In the rows, zero is written as 128.
Rotation paths and how fast each direction turns (deg/step):
Each turn is a multiple of 5 degrees from 10 to 175, or 0.
Each row of a path follows its step; steps can be skipped.

step 0: [120 135 118 127 125 141 130 133 134 133 139 122 121 133 126 132 129 127
 122 126 128 138 133 118 132 132 127 129 116 134 122 116 124 136 122 125
 126 122 125 129 127 122 130 131 133 132 135 138 127 119]
step 1: [124 129 133 127 120 136 127 126 126 132 134 128 130 129 120 125 127 133
 131 127 143 136 126 121 133 132 128 136 135 133 122 131 124 118 121 122
 130 135 126 122 137 133 127 136 130 137 128 131 133 108]
step 2: [117 141 123 126 127 135 137 120 128 131 137 119 122 142 127 126 130 136
 120 126 130 130 136 130 138 126 123 132 128 137 127 130 133 125 129 121
 115 126 122 129 134 125 126 123 133 129 133 135 120 123]
step 4: [121 140 124 130 131 139 126 127 125 130 136 122 131 127 140 127 130 133
 117 115 130 127 129 121 130 134 122 129 129 141 118 124 137 129 121 114
 131 132 130 129 127 118 131 133 131 128 131 133 121 122]
step 5: [139 124 132 128 122 134 131 127 127 132 140 120 118 128 133 131 131 130
 121 136 136 131 126 124 138 134 126 130 132 134 128 129 123 129 115 120
 131 132 122 129 139 120 124 125 134 134 128 132 141 118]
step 6: [126 141 127 128 134 134 127 123 130 133 139 127 120 132 127 131 129 138
 131 126 128 123 121 120 127 136 124 134 132 133 118 125 134 122 132 117
 124 127 126 128 132 130 126 130 145 139 141 128 124 126]
step 7: [127 141 127 128 110 137 130 123 137 130 137 122 115 127 127 132 127 123
 126 127 132 132 124 124 132 123 134 123 130 122 123 129 132 133 128 120
 127 132 122 130 134 118 130 128 126 130 134 134 135 114]
step 8: [124 143 129 128 127 142 125 124 120 126 123 115 124 124 128 125 129 134
 131 128 137 129 127 124 136 133 124 129 124 132 122 125 136 121 121 117
 125 135 131 124 137 129 132 135 133 138 132 118 127 126]
step 9: [126 133 125 122 120 137 132 130 128 133 136 113 111 132 140 134 120 131
 122 129 126 133 127 129 134 127 127 138 123 135 121 122 123 128 123 120
 122 130 118 130 127 129 127 132 125 128 132 137 135 124]
step 10: [121 130 127 128 130 138 121 130 129 128 138 126 120 124 115 129 131 130
 129 124 127 135 125 120 133 138 126 130 132 136 116 134 120 125 123 110
 121 129 129 120 130 128 130 137 131 135 130 120 133 122]
Speeds:
[130 125 132 126 129 128 127 130 129 128 127 126 130 127 130 128 131 128
 129 129 128 130 130 130 130 127 125 133 127 128 123 126 126 125 128 127
 131 128 127 130 130 128 127 126 126 129 130 130 126 127] | 90
[127 128 128 130 128 129 125 131 128 126 125 127 128 126 131 130 126 132
 127 128 129 127 130 129 127 129 127 126 123 129 130 124 129 131 124 128
 129 131 129 128 127 127 130 130 127 129 127 130 130 129] | 80
[128 124 127 130 128 126 125 129 127 125 128 128 126 125 125 125 130 128
 128 132 130 129 128 126 131 128 130 129 126 126 131 129 126 128 127 127
 128 128 129 129 127 126 129 129 130 131 129 124 129 126] | 155
[126 129 129 127 126 128 126 128 128 128 126 128 131 124 129 127 128 126
 127 124 128 132 130 125 124 129 132 126 130 128 126 129 129 128 127 127
 130 126 130 126 129 125 128 127 126 130 128 129 127 125] | 110
[127 126 127 128 129 126 125 126 130 129 129 128 127 130 131 132 126 129
 129 129 128 132 126 127 124 126 131 131 123 130 128 127 126 128 131 128
 127 125 128 128 129 127 127 129 131 127 130 126 128 130] | 115

step 0: [137 125 123 129 126 113 125 121 126 132 125 123 139 130 120 141 118 142
 111 141 128 129 128 120 131 117 128 128 131 129 135 145 120 125 133 135
 131 130 118 132 129 126 129 134 127 117 132 132 123 124]
step 2: [136 110 125 127 125 131 133 123 123 138 130 125 124 112 116 125 130 127
 119 140 123 129 130 129 138 117 137 139 119 130 137 136 120 131 131 133
 108 121 126 129 129 127 130 132 125 125 136 121 128 134]
step 3: [137 124 135 128 125 127 130 127 120 135 122 120 128 128 132 131 130 126
 119 128 137 117 135 124 131 110 139 130 125 133 136 144 118 123 129 134
 118 119 127 136 138 132 129 129 131 132 147 141 132 125]
step 4: [133 126 135 125 120 110 134 133 113 124 128 133 132 123 119 132 133 132
 114 126 123 132 120 134 125 116 140 132 118 126 131 131 119 128 128 122
 118 136 122 124 139 130 133 132 130 140 139 140 133 123]
step 5: [140 117 132 134 123 121 128 124 133 133 140 118 127 124 116 131 121 126
 118 134 119 131 123 123 131 113 130 132 125 130 128 129 126 130 133 135
 136 137 122 122 133 125 143 137 138 135 147 132 128 125]
step 6: [140 119 130 118 136 134 130 123 133 124 136 127 120 124 132 133 124 135
 115 140 127 118 123 120 119 124 139 135 124 134 133 141 116 126 131 128
 128 145 129 127 128 130 130 130 130 133 140 127 137 113]
step 7: [138 113 134 132 118 126 136 123 127 126 124 129 120 121 131 132 124 124
 117 137 132 137 127 123 120 125 134 135 116 138 130 141 119 131 140 129
 123 138 116 122 136 122 120 140 115 128 127 130 131 131]
step 8: [140 129 135 131 127 119 130 119 129 129 124 123 129 128 127 145 120 125
 120 134 129 129 128 116 126 114 124 136 120 130 143 142 125 129 128 125
 123 129 108 141 130 133 137 135 132 119 131 128 129 128]
step 9: [134 131 136 125 139 127 132 125 132 131 131 129 119 123 125 134 137 135
 120 138 129 137 120 126 126 117 130 139 119 121 126 145 123 143 125 119
 117 124 120 133 134 128 138 132 132 140 129 137 139 129]
step 10: [130 113 131 131 120 133 135 132 136 132 127 122 131 121 123 121 132 126
 128 136 121 127 129 122 137 117 143 150 113 126 131 136 119 139 133 134
 122 130 121 128 132 134 142 129 131 130 127 130 133 130]
Speeds:
[128 127 126 127 128 129 129 128 128 129 127 131 127 129 127 127 132 128
 124 129 129 131 127 131 130 131 128 126 126 126 130 127 128 128 129 128
 126 131 127 125 129 125 129 128 127 130 127 129 127 134] | 140

step 0: [123 128 123 129 130 129 138 129 128 130 121 131 128 142 134 127 129 124
 133 126 135 131 134 135 134 130 119 135 123 121 138 125 132 125 134 128
 136 121 116 115 122 129 130 133 129 137 142 116 129 109]
step 1: [129 137 121 131 129 140 130 120 115 134 129 124 134 126 134 136 132 131
 134 133 129 120 127 144 136 133 135 133 122 126 124 134 128 121 134 131
 120 124 117 115 131 125 126 133 124 141 122 120 132 139]
step 3: [134 132 127 121 119 131 141 127 122 116 134 113 117 129 122 126 124 121
 124 127 141 136 120 133 135 126 127 127 122 125 120 135 130 139 130 132
 137 116 134 122 121 134 124 125 120 124 128 123 122 134]
step 4: [119 134 129 136 119 128 140 129 126 134 129 129 132 131 128 118 130 119
 129 124 124 130 128 130 135 132 117 132 127 118 140 138 118 127 138 119
 132 121 139 122 109 127 133 124 129 131 119 130 129 127]
step 5: [121 136 140 143 128 130 136 132 122 122 126 124 125 127 127 137 128 132
 118 127 120 132 136 129 136 125 127 132 123 133 131 126 117 132 130 117
 124 127 119 122 135 122 121 119 123 130 111 125 132 142]
step 6: [126 133 132 121 124 114 129 125 119 121 133 116 130 139 121 123 128 126
 123 126 128 127 144 124 115 130 121 132 122 129 118 126 122 125 141 119
 137 132 130 133 139 123 132 130 143 129 120 129 126 131]
step 7: [129 132 139 128 123 123 127 131 126 115 135 130 120 138 130 123 126 127
 135 116 125 136 145 133 133 123 139 134 122 127 114 131 120 134 126 135
 131 115 126 126 120 128 133 122 132 129 140 125 129 122]
step 8: [116 140 138 138 126 129 129 133 122 140 122 133 146 137 126 125 136 130
 135 125 130 123 133 140 137 130 133 131 132 123 119 123 141 133 137 126
 127 123 136 131 125 126 137 123 131 131 129 127 131 127]
step 9: [126 138 130 125 136 124 133 128 114 138 128 131 127 126 125 129 127 125
 128 122 133 141 132 124 134 121 140 134 134 143 128 115 127 116 128 133
 124 131 130 136 133 122 130 118 120 138 125 128 137 141]
step 10: [119 122 130 121 129 120 137 134 120 131 131 126 117 129 123 112 117 128
 126 132 134 130 122 126 124 122 127 138 125 129 113 120 142 125 139 135
 135 131 128 125 134 125 138 131 122 118 122 130 127 125]
Speeds:
[129 129 127 127 127 131 131 129 127 130 127 127 129 125 129 126 129 127
 128 130 130 130 123 128 127 128 126 127 128 131 125 128 127 128 128 131
 127 131 126 125 126 129 131 131 124 129 128 126 129 127] | 40

step 0: [130 111 119 120 135 128 120 115 133 123 120 134 120 121 121 132 124 136
 134 138 138 128 129 126 126 119 130 130 133 123 128 116 124 121 127 135
 122 127 134 134 121 122 124 132 121 124 108 135 125 124]
step 1: [131 120 123 122 129 132 127 128 130 117 129 136 128 136 120 140 118 139
 136 126 130 129 131 116 139 117 132 133 122 126 128 120 121 135 121 139
 114 128 128 128 125 122 130 144 117 120 123 119 133 126]
step 2: [130 122 127 125 140 139 130 113 143 127 127 132 127 132 123 127 112 137
 136 129 143 124 133 117 124 126 133 131 130 130 124 133 118 135 125 135
 122 124 125 133 130 133 127 134 119 121 119 134 121 118]
step 3: [132 118 131 117 127 137 132 124 148 115 119 130 128 135 129 126 128 131
 140 129 134 128 130 125 140 118 133 136 123 133 124 121 110 130 124 129
 130 129 129 130 118 130 129 134 127 118 131 117 118 125]
step 4: [136 116 125 117 139 129 131 125 142 129 128 131 115 125 126 131 122 129
 134 140 127 126 137 130 138 127 147 127 125 135 127 127 115 125 123 138
 122 121 135 133 124 134 128 132 131 130 116 135 119 123]
step 5: [132 120 131 122 123 131 135 121 132 129 125 134 124 134 131 139 118 134
 123 126 132 124 139 121 136 123 136 137 122 135 123 121 111 124 128 143
 125 128 135 137 122 115 128 136 134 132 126 115 125 127]
step 6: [137 130 126 123 138 140 124 133 142 136 126 130 129 134 127 134 113 132
 128 134 131 112 144 123 120 129 138 130 126 136 129 118 116 139 129 133
 129 127 134 129 126 130 134 136 127 136 120 125 124 119]
step 8: [139 124 121 122 135 137 119 136 138 129 136 129 119 128 136 141 122 136
 143 124 127 123 142 126 142 126 136 124 126 134 141 119 123 131 126 133
 134 128 125 127 121 123 133 126 133 129 115 132 122 130]
step 9: [131 120 126 119 127 134 125 112 130 126 127 128 127 133 127 144 119 142
 126 127 132 128 143 118 138 135 132 132 121 130 123 131 121 127 132 137
 134 133 124 130 121 122 145 117 130 135 119 129 125 132]
step 10: [135 127 124 130 132 142 119 127 141 125 126 132 125 128 132 129 116 136
 132 137 134 120 134 112 130 118 124 131 120 127 130 118 125 134 134 129
 135 134 135 125 109 123 141 129 138 134 121 133 131 131]
Speeds:
[129 131 129 128 129 131 129 127 129 128 130 130 133 127 127 125 124 126
 126 129 130 127 126 125 125 128 128 128 128 127 130 128 127 132 128 128
 130 128 128 128 130 129 130 129 129 125 129 126 128 129] | 85

step 0: [118 138 134 131 127 118 130 123 131 133 143 125 123 126 130 127 119 118
 127 119 125 139 125 128 138 136 136 128 124 124 125 127 129 129 131 135
 132 129 128 140 125 131 121 115 129 127 136 133 113 121]
step 1: [125 131 119 125 127 127 133 119 122 133 133 131 122 127 128 141 119 122
 128 137 134 128 123 127 117 117 135 128 134 128 120 117 128 137 112 135
 127 132 123 138 130 131 132 129 138 136 127 137 128 129]
step 2: [119 128 126 123 119 134 119 132 131 137 122 128 117 124 125 121 123 132
 123 126 124 130 125 133 133 128 125 120 139 131 128 116 128 138 133 144
 130 137 130 117 139 129 137 135 130 134 128 125 129 122]
step 3: [120 131 137 125 119 122 119 127 134 135 129 135 125 121 124 138 137 130
 125 120 112 121 132 137 117 133 125 122 130 120 135 126 128 122 116 138
 125 123 129 130 125 124 124 120 121 129 121 120 125 126]
step 4: [124 116 125 138 130 131 130 132 131 139 134 132 114 127 122 130 135 132
 123 129 125 120 116 123 130 115 116 130 129 127 126 128 113 120 115 121
 129 130 126 132 123 124 134 128 121 124 129 133 124 134]
step 5: [120 132 133 141 135 134 121 136 117 128 127 123 126 127 129 118 136 137
 127 134 120 132 142 126 128 116 127 123 122 134 127 124 124 123 135 126
 127 131 135 142 141 132 131 134 126 127 129 125 120 129]
step 6: [131 128 138 128 128 129 127 125 131 131 120 128 130 143 125 138 125 135
 137 135 123 127 129 126 120 121 134 122 116 124 123 127 129 120 131 124
 120 119 124 119 147 123 128 121 124 122 121 126 134 137]
step 7: [131 127 132 117 144 127 137 133 131 131 129 126 130 138 128 124 126 122
 126 126 126 119 120 129 129 130 122 133 129 136 124 123 126 112 136 129
 119 127 136 114 129 126 123 131 123 126 144 125 120 133]
step 9: [125 124 120 123 118 128 137 111 117 128 124 128 127 132 121 134 124 117
 130 130 136 127 130 122 134 128 132 112 124 131 125 133 125 138 128 122
 132 130 130 124 136 125 129 123 134 118 138 133 119 134]
step 10: [121 132 122 120 129 135 125 137 130 122 130 127 142 124 131 136 120 111
 118 119 133 129 119 126 120 122 123 119 131 130 136 125 133 133 134 131
 135 126 124 124 140 136 124 131 132 133 133 123 121 122]
Speeds:
[129 128 132 127 128 125 128 128 127 128 128 130 126 126 131 129 126 126
 128 127 133 127 128 129 126 129 129 129 129 130 127 130 128 129 126 130
 128 130 130 125 131 127 131 127 131 127 129 130 125 124] | 45

step 0: [120 129 128 121 126 136 135 122 128 124 126 130 131 132 137 127 128 136
 122 132 128 129 118 125 133 133 138 131 126 125 121 112 128 129 117 131
 124 122 139 132 133 139 132 125 140 134 138 124 122 129]
step 1: [130 130 119 118 126 122 136 133 121 129 113 128 126 126 124 132 137 121
 134 129 135 132 130 122 121 129 133 121 121 134 135 130 124 118 124 128
 131 125 127 141 124 140 133 113 129 122 126 129 130 125]
step 2: [132 132 130 132 125 139 123 128 121 130 118 124 116 135 126 138 121 138
 128 127 126 141 129 124 129 133 139 112 124 128 127 123 126 131 127 124
 124 139 133 128 128 119 130 130 125 128 130 127 114 121]
step 3: [132 132 132 128 117 130 139 124 131 123 135 122 121 123 129 129 135 124
 131 126 127 121 129 123 131 134 125 114 129 124 124 112 139 125 127 127
 125 127 130 132 125 126 131 115 134 142 117 135 131 133]
step 4: [131 128 127 121 133 117 129 132 129 142 123 120 125 134 123 134 129 134
 137 128 126 140 137 138 132 124 124 118 125 133 135 120 130 126 132 136
 132 118 133 115 131 131 128 125 135 135 132 127 132 124]
step 5: [125 121 135 128 127 130 136 129 133 133 129 128 126 141 131 126 120 136
 132 131 125 130 119 117 127 130 127 126 117 124 120 122 132 129 114 123
 114 129 126 128 138 133 136 126 132 132 142 133 132 126]
step 7: [138 128 126 126 125 130 126 122 121 134 118 123 114 141 120 135 115 137
 133 128 129 128 136 130 131 127 122 123 133 120 126 126 118 125 119 126
 121 130 125 125 125 126 131 131 122 122 122 134 117 126]
step 8: [134 121 126 133 118 134 130 128 131 132 133 132 123 126 129 122 132 131
 134 134 127 121 117 129 129 120 127 112 126 116 118 120 139 137 124 132
 135 129 129 130 125 122 130 123 126 131 121 140 134 135]
step 9: [139 122 123 124 130 124 125 133 127 136 136 128 125 132 124 136 129 130
 128 138 126 137 138 135 131 122 114 124 139 131 129 123 135 128 131 126
 128 111 131 127 124 133 136 123 126 128 134 116 132 131]
step 10: [125 123 118 126 131 121 130 122 126 142 130 127 123 136 127 122 120 136
 126 126 125 123 121 124 127 122 126 124 115 130 120 127 127 131 125 117
 115 125 124 134 131 131 127 139 117 136 136 130 137 129]
Speeds:
[130 125 128 130 128 125 130 127 129 127 130 128 129 130 132 129 128 127
 131 129 129 128 127 126 129 131 132 128 132 130 126 130 130 128 127 130
 130 128 130 130 127 128 128 127 129 130 126 127 128 131] | 135

step 0: [131 129 123 113 122 140 130 135 133 122 135 134 122 123 135 122 127 126
 120 128 133 132 123 130 131 130 138 136 128 130 133 125 125 138 135 117
 128 126 129 129 133 139 121 123 117 140 119 133 118 130]
step 1: [130 135 116 114 132 133 132 141 128 133 131 131 124 115 124 132 132 128
 125 133 124 118 129 127 132 133 137 129 127 130 128 116 127 127 132 116
 120 128 128 126 123 125 127 133 121 131 124 137 115 141]
step 2: [127 127 113 124 138 126 142 128 132 128 122 120 118 123 131 124 129 136
 119 129 129 129 125 126 147 122 134 130 127 136 130 129 124 131 131 112
 128 127 130 128 128 120 126 139 119 127 124 128 121 134]
step 3: [135 125 107 127 127 141 127 125 137 130 132 130 113 120 134 129 134 128
 121 132 138 130 129 119 136 126 128 130 130 121 122 129 124 136 127 123
 131 132 130 130 129 126 118 142 130 123 126 131 124 132]
step 4: [139 127 121 117 131 143 129 132 132 130 131 118 117 133 131 137 140 132
 126 126 119 130 134 121 135 126 127 131 125 121 127 121 131 135 141 130
 124 121 125 134 121 120 118 137 130 130 122 124 131 131]
step 6: [134 137 114 125 128 141 137 124 126 127 121 135 124 123 126 132 141 116
 118 131 130 121 127 131 125 119 128 123 138 128 126 122 129 131 130 121
 117 119 123 135 117 136 124 131 124 132 133 133 130 133]
step 7: [127 132 117 114 133 133 135 121 135 123 120 133 126 133 131 128 135 133
 113 127 126 120 124 132 136 129 124 128 129 125 139 129 130 130 134 129
 133 118 117 127 121 132 124 135 110 126 128 132 135 135]
step 8: [127 132 116 117 125 142 130 115 136 131 119 131 123 122 135 128 130 131
 121 132 138 133 128 130 131 138 131 137 126 129 143 115 132 134 123 133
 124 122 133 129 130 133 124 131 123 125 121 137 126 128]
step 9: [124 129 128 111 124 142 130 127 144 139 136 121 122 118 130 130 139 127
 124 121 130 129 131 128 133 125 138 124 126 137 138 116 121 131 129 123
 123 126 121 130 120 134 125 130 123 133 123 131 128 127]
step 10: [142 139 119 116 119 125 129 132 145 129 125 119 120 122 128 120 124 133
 122 119 130 118 126 128 130 126 131 125 119 134 134 121 127 131 129 117
 125 125 130 123 118 129 126 134 126 124 128 129 121 135]
Speeds:
[126 123 128 129 127 127 127 129 129 126 131 129 129 131 130 126 127 129
 125 124 128 130 128 128 131 126 127 128 125 128 128 129 126 127 129 127
 130 129 123 127 127 130 128 127 125 130 128 129 129 129] | 155
[126 126 129 125 127 132 125 128 128 128 128 130 127 128 129 126 127 130
 125 128 125 129 128 125 128 131 128 128 128 127 129 129 132 129 129 131
 130 126 127 129 133 128 128 129 132 130 127 127 128 127] | 85
[130 126 128 130 130 127 130 132 131 126 128 128 126 126 129 129 130 131
 130 129 126 126 129 125 132 128 127 131 127 129 123 130 129 127 126 129
 126 130 130 130 127 131 128 128 131 129 129 127 130 128] | 40

step 0: [129 131 123 125 131 123 126 145 133 119 126 130 144 127 136 130 128 131
 129 129 126 135 128 131 131 130 133 118 135 116 127 122 123 111 144 125
 117 131 136 124 127 115 134 115 130 133 125 124 130 121]
step 1: [125 116 125 117 131 128 126 116 117 127 129 125 137 117 117 124 121 125
 137 114 124 115 121 139 124 130 118 114 129 131 123 119 129 121 133 125
 119 122 138 135 129 122 124 125 121 127 124 124 134 124]
step 2: [124 131 131 121 124 124 136 116 119 117 128 127 144 128 131 140 126 124
 131 135 123 121 121 131 139 126 135 127 127 132 124 125 112 133 136 109
 130 130 124 130 112 131 128 123 132 119 128 133 135 135]
step 3: [125 127 124 124 128 122 131 116 134 129 129 124 129 130 120 121 128 130
 142 127 135 120 117 136 133 127 119 135 134 129 129 117 121 123 119 127
 124 132 109 115 128 138 126 138 136 118 142 126 125 122]
step 4: [141 120 124 138 128 130 137 146 139 125 129 125 127 134 133 139 124 136
 130 129 121 127 115 121 131 121 134 127 131 133 129 122 121 126 138 122
 121 124 121 122 128 137 141 132 146 134 131 129 130 119]
step 6: [133 124 131 130 129 118 134 129 118 109 135 135 129 127 136 138 130 133
 116 131 134 126 136 132 137 131 131 119 139 133 123 117 134 127 133 110
 126 124 125 134 129 117 135 128 120 136 119 131 130 122]
step 7: [128 122 135 118 122 136 131 114 118 133 141 140 132 128 132 122 136 130
 132 122 127 120 120 131 130 131 120 128 141 130 135 117 126 126 124 123
 139 129 118 141 133 130 116 125 118 133 135 121 125 123]
step 8: [137 137 125 138 117 134 132 130 126 119 120 124 126 132 132 121 127 122
 128 135 128 130 121 117 130 131 135 124 139 131 127 115 127 116 133 118
 139 135 115 135 112 136 126 116 134 126 133 128 123 127]
step 9: [127 133 121 135 125 138 127 125 124 135 123 118 126 129 119 117 136 130
 130 129 121 122 128 127 118 119 115 121 130 131 133 111 133 128 119 131
 125 122 124 135 123 141 129 147 140 126 122 125 123 125]
step 10: [129 121 132 134 128 134 135 130 120 119 133 125 119 133 128 138 129 126
 120 145 124 133 130 120 138 121 136 114 138 130 124 134 127 142 129 130
 131 129 133 125 121 134 136 143 138 132 120 133 118 126]
Speeds:
[129 129 131 127 126 128 128 126 126 128 129 126 126 128 128 128 131 130
 128 128 128 129 127 129 127 132 124 128 129 125 127 127 128 123 132 127
 128 126 130 131 125 127 125 126 128 127 127 129 127 129] | 55
[128 128 128 127 129 124 131 127 127 130 129 131 127 130 125 128 128 128
 131 131 130 130 130 131 129 129 129 127 128 131 133 131 128 129 129 125
 130 127 126 130 128 131 127 126 126 127 130 129 129 128] | 80
